128 stands for zero in the data rows.
Here are some points, one per row:
[126 144 167 125 136 135 142  98 145 136 143 161 100 138 117 216  98 144
 136 139 128  93 137 132 151 171 112 120 115 128 126 151 116 115 113 117
 127 130 104 115 101 110 100 174 131 255 252  87]
[ 90 101 116 125 111  97 123 123 110 121 128 103 120 104 152 109 122 128
 119 100 133 234 111 135 166 103 115 128  97 119 148 121 143  97 115 141
  93  64 226 101 172 112 102  75 110 255 140 161]
[142 131 111 102 170 130 129 120 101 104 123 133 160 115 115  96 120 117
 138 118 103 105 114 151 172 143 255 119 114 122 104 123 134 110 136 115
  94  99  72  85 201  99 145 109 179 108 109  96]
[127 156  85 128 158 156 144  96 118  99 132  98 110  97 136 100 111 114
 151 119 121  98 117 152 152 114 171 170 144  95  79 140 124  95  97 121
 160 224 156  80 159  95 114 141 187 115  92 132]
[103 101 131  95 115 117  57 124 116 116 133 105 119 127 126 114 124 111
 138  99 142 121 133 118 117 104 151 144 119 110 149 108 130 150 146 131
 127 216 255 119 101 103 114 124 195 115 187  97]
[121 112 123 104 149 108 106 108  92 113 133 163 169  96 114 197 130 120
 133 106 138 139  97 131 113 142 200 134 135 131 126 136 128 109 112 158
 143  86 102  93 107  97 113 244  96 142 133  92]
[111 135 109 118 127 122 131 110  85 112 121 145 190 119 121 190 121 128
 142 110 148 126  86 161 126 129 209 112 130 135 121 115 145 121 118 155
 137 112  98  94  90 101 116 235  86 146 137  97]
[130 178 108 135  91 142 141 213 170 126 124 160 127 142 141  79 213 124
 145 156 109 117 193 130 104 152 101 164 103 147  94 122 126 118 144 137
 133  96 111 176 101 124  93 113 114 125 123 103]
[116 147 121 105 125 183 134  89 114 136 122 138 221 104 130 125 158 121
 143 104 133 144  95 103 150 120 146 153 110 118 125 141 135 131 121 126
 185 231 255 113  98 115 117 162 255 120 122 144]
[105 100 138 122  96 176  82 149 134 114 125  99 125 131 148 113 123 104
 159  89 168 171 100 127 120  80 135 136 107 117 110 101 108 129 194 132
  64 225 124  96 111 114 117 123 156 108 162  96]
[113 124 156 178 156  94 131 111 126 150 143 122 115 146  71 153 105 154
 112 240 126 102 118 116 174 137 125 122 121 115 123 103 148 119 100 109
  92 125 104 229 130 255 134 134 159  79 143  90]
[131 111 125 157  90 127 148  92 135 198 123 163 128 176 101  94 116 117
 141 206  84 117 147 161  84 117  73 136 107 115 108 159 114 100 120 160
 125 115 129  78 118 108 193 119 119 100 114  99]
[136 137 128 101 126 108 123  98 150 138 115  94 100  95 140 186 127 149
 136  82 136 223 105 138 106  60 109 104 126 112  94  90 121  93 140 113
 199 119  69 211  99 159 107 108 141 104 109 104]
[119 120 138 137 114 135 146 142 159 153 128 200 125 127 146  79  74 158
 119 123  96 166 178 181 110 172  95 155 160 162 105 128 116  84 187 183
 170 121 111 126 117 173 166 110 115  97 114 126]
[110 187 119  99 120 100 108 113 115 137 126 117  96 103  88  82 119 142
 119 100 119  60  76  96 124 111 117 105 130 111 103 158 135 128 112 101
  77 104  89  89 139 103 251 124  97  98 118  78]
[135 111 105 117 184 123 123 133 121 130 106 168 126 128 117 218  98 151
 105  97  95 130 117 131 104 151  95 115 127 122 116 152 128  90 143 137
  83 119 101 115 111 238 100 103 142 255  90 182]
[122 118 120 136 192 106 162 131 138 144 115 192  92 143  65 105  91 150
 104 126 146 128 115 103 144 166 171 115 111 120 136 205 143 128  83  73
  99 127 114 253  92  82 116 117 104  95  80 105]
[112 130 106  99 112 120 158 104 116 117 130 106 150 105 106 215 120 114
 108 166 142 119  98 157 172 139 181 137 129 124 106 119 135 121 115 129
 106  97 110  91 115  91 117 230 103 164 100  99]
[146 137 144 144 177  94 127 169 164 129 134 116  79 126 130 113 122 126
 125 104 118  98 150 112 106 106 195 104 121  91 123 129 139 116  86  93
 113 155 210  84 192 212  75 129 105 107  79  87]
[167 134 127 137 115 185 142  94 125 117 145 143 118 113 120  99 231 140
 144 163 126 164 138 118 109 120 104 151 189 164 232 105  88 173 172 156
 120 114  95  96 134 130 120 155 108 114 102 142]
[129 111 184 143 129  97 136 147 110 168 130 111 101 123  89 110 130 178
  68 143 152  95 116 105 173 158 157  74 110 133 110 139 116  90 119 130
 106 144 102  91 129  98 177 101 105 150 171 188]
[139 129 127 108 117 128 126 110 132 115 143  97 255  92 110 104  95 118
 119 113 113 123 113 137 108 111 107 122 158 106 188 129 130 179 132 151
 124 206  87 125 124 100 111 148  50 131 114 113]
[163 123 134 126 107 155 123 149 158 110 149 112 140 189 141 129  87 133
 147 116 104 149 147 135 110 116 101 165 146 192 206 153 125 100 181 160
 142  85 166 128 115  94 255 126 167 106 104 169]
[134 173 210 118 105 120 125  50 130 180 136 120 120 202 116 112 137  95
 142 124 131 153 149 138 108 186 100 129 176 132 189  78 112 165 126 169
 116  99 100 120 132  87 145 114 131 102  59 255]
[121 127 146 110 112 115 146  78 116 112 129 121 102 110 164 207 129 124
 121 101  92 153 104 123 151 151 109 156 101  99 104 112 100 131  93 153
 150 119  82 128  82  84 104 124 100  80 217  87]
[154 134 136 111 107 155 135 122 123 140 131 115 145 162 121 118 218 146
 149 121 111 176 186 151  94 105 112 172 147 190 145 108 119 188 109  90
 131 195 140 172 115 186 214 111  66 126 120 157]
[114 160 120 113  92 162 147 106 123 134 140 124 117 127 212  45 160 137
 136 255 110 119 140 135  50 205 114 132 109 126 100 125 101 119 123 134
 130 113  98 250  94 149 123 136 131 136 110 103]
[125 114 143 160 148 104 144 128 130 107  58 123 124 118 119 185 105 158
 124 204 117 133 119 117 189 158  79  97 128 110  90 150 139 120 135 147
 107 135 106 137 212 183 160 157 136 211 131 155]
[135 127 157 143 115  78 131 107 139 107 131 163 102 117  98 134 120 142
  73 201 131  87 122 129 154 104 150  81 113 126 114 125 128 123 129 113
 117 139 109 141  85  82 141 110 120 181 118 255]
[ 78 118 124 146 173 119 126  94 135 110 127 109 102 105 156 128 121 116
 127 113 124 131 138 125 133  88  81 121  53 136 115 140 127 117 112  95
 119 129 121 142 255  77 108 148 165  89 103 109]
[137 117 140 126 117 122 123 138 125 102 122 112 119  84 136 113 115 101
 123 109 170 144 121 137 123 163 125 109 118 143 167 129 130 104  66  98
  89  97 101  85  82 255 171 165 139  63 164 234]
[129 126 117 197 154 125 120 103 115 103 102  75 100  99 117 134 142 101
 122  94 111 100 137 156 148  95 102 127 130  75  93 145 144  83 138 130
 129 103 162 255 135  78 123 148 131 106 135 117]
[142 111 118 105 139 104 115 167 123 107 163 101 156 106  78 105 129 108
 163  93 151 148  97 126 108 108 105 119 133 120  71 116 114 197 191 123
 157  88 255 151  97 115  88 110 136 110 136 123]
[167 134 163  96  92 142 131 110 133 174 146 143 104 183 149  79 211 154
 131 115 122  97 114 172 109 137  70 151 140 122 126 162 127 168 105 143
 108 144  86  91 125 104  66 165  96 116  95 105]
[107 122 124 170 114 120 130 116 129 122 121 134  95 135 177 113 119 105
 120 112 133  97 122 105 155  99 173 105 126 117 125 107 115 122  73  97
 100 122 226 214 149 255 113 110  61 113 106  91]
[128 128 149 131 114 155 135 158 154 132 134 150 131 173 203 117 240 119
 145 112 123 105 137 110 109 157 112 159 188 156 127 144 142 173 193 106
 185 132  95  95 120 144 140 107 140 122 113 111]
[122 128 122 130 116 129 137 255 140 147 137 132 106 146 149 114 174 137
 133 113 120 100 145 140 114 130 107 156 148 109 180 110 119 230 132 117
 143 122 112 119 111 101 196 132 225 128 114  92]
[109 122 100 133 128 248 121 153 110  96 131 123 179  90  98 103 110 132
 178 117 136  96  88 125 115  88 116 190 101 103  88 118 139 148 118 107
 255 117  85 108 166 134  81  86 145 115 111 148]
[159 115 106 110 102 166  89 111 123 108 133  97 121 119 118 126 110 101
 107 100 158 109 135 123 100 106 148 121 151 120  81 103 133 200 142 110
 118 131 254 104 117 103 114 107 210 106 162 112]
[171 141 127  76 108  68 130 129 102 112 126 113 165 151  71  98  94 118
  86 119 127 100 108 121 124  60  99  85 188 145 166 151 136  99  73 147
  92 100  81 100  97 109  82  87 164 127 100  65]
[114 133  94  89 131 118 121 115 105  81 137 121 154 139 133 172 124 108
 142  97 181 146 101 136 126 102 178 161 104 100  97 135 122 115 146 157
 202 152  77 161 187 251 126 116 106 132  98 120]
[125 134 180 136 132 108 125 118 115 149 118 132 106 110 102 179 113 126
 113 209 147 133 132 119 161 138 200 116 115 115 138 232 135 116  92  75
  98 117 107 110 134  83 100  68 101  80 102 117]
[142 135 143 112 113 109 133 111 129 146 126 157 110 148  95 106 113 125
 118 103 122 116 113 127  98 163 168 117 168 125 193 137 135 111 103 113
 115 118  96 128 146 103  90 123 116 179 255 248]
[136 127 173 255 106  83 135  97 137 152 131 141 111 136 223 133  95 190
 117  88 132  94 180  82 126 111 115 104 116 121  99 119 125 115 121 107
  91 108 131 168 138 136  92 125 116 104 121 116]
[125 105 108  70 131 181 110 114 116 124 135 116 140  81 151 177 110 102
 146 118 156 137 114 134 175 102 168 141 127 107 109 115 141 114 120 157
 126 122  81 255 208 152 143 132 124 116 114 119]
[167 155 125 138 118 131 134 255 135 152 130 138 123 117 134 112 166 114
 141 129 103 133 122 142 115 135 107 173 123 237 177 126 124 188 162 159
 144 132 145 130 120 144 102 110 113 115 121 114]
[166 136  84 132  96 116 103 107 141 148 146 171 117 136 137 104 186 137
 147 109 114 138 119 146 137 216 102 136 195 188 234 126 101 204 166 137
 175 139  98 107 151 136  82 124 103 110  99 121]
[140 102 159 149  97 143 159  81 151 167 115 146 118 143 162 101  92 142
 141 191 109 137 150 142  82 177  90 146 122  95 135 133 129  92 128 152
 161  97 188  78 110  94 216 107 112  98 103  93]
[102 108 101 130 112 150  92 111 147  95 128  45  87 119  72 116 134 111
 131  87 131 118 142  97 111  91 141 150  86 108  98  90 137 130 119 101
 138 153 113  85 135  98 109 109  98 126  73 112]
Along one direction, these points spread out more than along any other. Take the direction at right angles to it along which they spread out most. Go by this last direction. Where along it does each point below lie, from 0 to 99? 50 is the average, and the first point above lies past it. One standard deviation of the points above along it is 16.
[135 108 142 113 119  95 123 241 120 169 126 144  97 177 131 133  85 153
 126  96 121  98 127  92 115 125 116  99 122 148 141 138 128  96 111 118
  91 138  98 120 121  84 110 147 109  78  99 255] 64
[132 107 104 118 129 122 103 140 127 113 111 107 255 119 104  94 118 110
 119 110 178 123 113 124 139 121 170 116 119 154 160  95 117  96 113 108
 101  89  72 109  96  98 107 137 170 121 114  95] 43
[149  93 127 141 208 105 125 136 116 127 104 133 106 109 136 143  87  99
 129 147 155 112 125 106 182 129  97 117 135 137 122  95 158  93 111 115
 120 142  97  97 126  98 190  91 104 255 156 131] 62
[127 132 129  84 120  95 177  97 109  89 118 230 130  89  82 203 124 167
 121 162 149  90  97 156 126 234  84  96 116 127 118 103 140  97 120 175
  83 130 122 159 111  90 102  97 121  56 122  95] 67
[127 133 124 112 100 160 147 202 151 146 113 112 135 197  98 123  83 144
 130 162  92 133 179 148 118 114  80 123 162 179 155 113 106  76 163 128
 152  81 250 100 126 100 161 132  86 100 114 106] 49
[138 132 112  95 114 153 133 102 105 119 124 115  93 109 169  87  92 121
 127 100 150 163 126 109 143 103  92 142 122 119 139  96 142 136 255 106
 178 116  88 110  85 231  75 157  91 100 149  97] 42
[ 37 113 109 164 187 131 124  99 126 127 137  91 102 106 172 157 129 115
 117 112 124 122 128 141 129  99  94 120  76 133 120 139 149 101 113 120
 115 156 127 121 197  89 107 106 154  95  98 111] 40
[117 155 105 151 228 151 102  89 126 105 126 104 102 126 162 155 144 120
 132 130 122 112 130 145 194  90 122 130 116  69  88 117 139 112 109 125
 131 106 163 115 104  91 123 125  81  82 170 114] 42
[120 186  95 149  96 143 134 253 146 155 161 160 119 142 136 105 173 117
 137 117 131 106 219 121 112 134  91 119 116  87  98 150 119 163 117 114
 140 121 115  91 112 104 180 131 147 119 119  94] 48
[130 115 105 148 184  79 129 138 166 147 119 111  90 141 164 112 115 150
 102 107 165 115 160  69 109  96 199 108 119 132 105 122 142 134 132 134
  96  82 158 101 179  95 105 120 122 119 188 186] 51
[161 147 136 149 114 172 139 158 117 123 148 109 126 180 123 111 184 117
 101 149 129 185 135 126  81 139 117 106 153 215 200 122 122 182 141 148
 164 164 122 138 131 105 147 111 135 121 116  98] 49
[133  96 134 167 121 101 132 119 124  86 107 162 111 115 142 132  67 116
 118 200 106 255 114  95 135 183  80 109 153 113  94 106 143  95 110 120
 114 139 102 110 110 117 137 150 131 156 126 155] 66
[ 84 115 125 106 130 122 124  60 143 139 137  92  88 130 104 121 132 118
 152  86  74  86 141 115 144  73 175 113 115 111 104 179 129 184 107 164
 131 134  65  87  60 119  97  95 167 115 147 102] 43
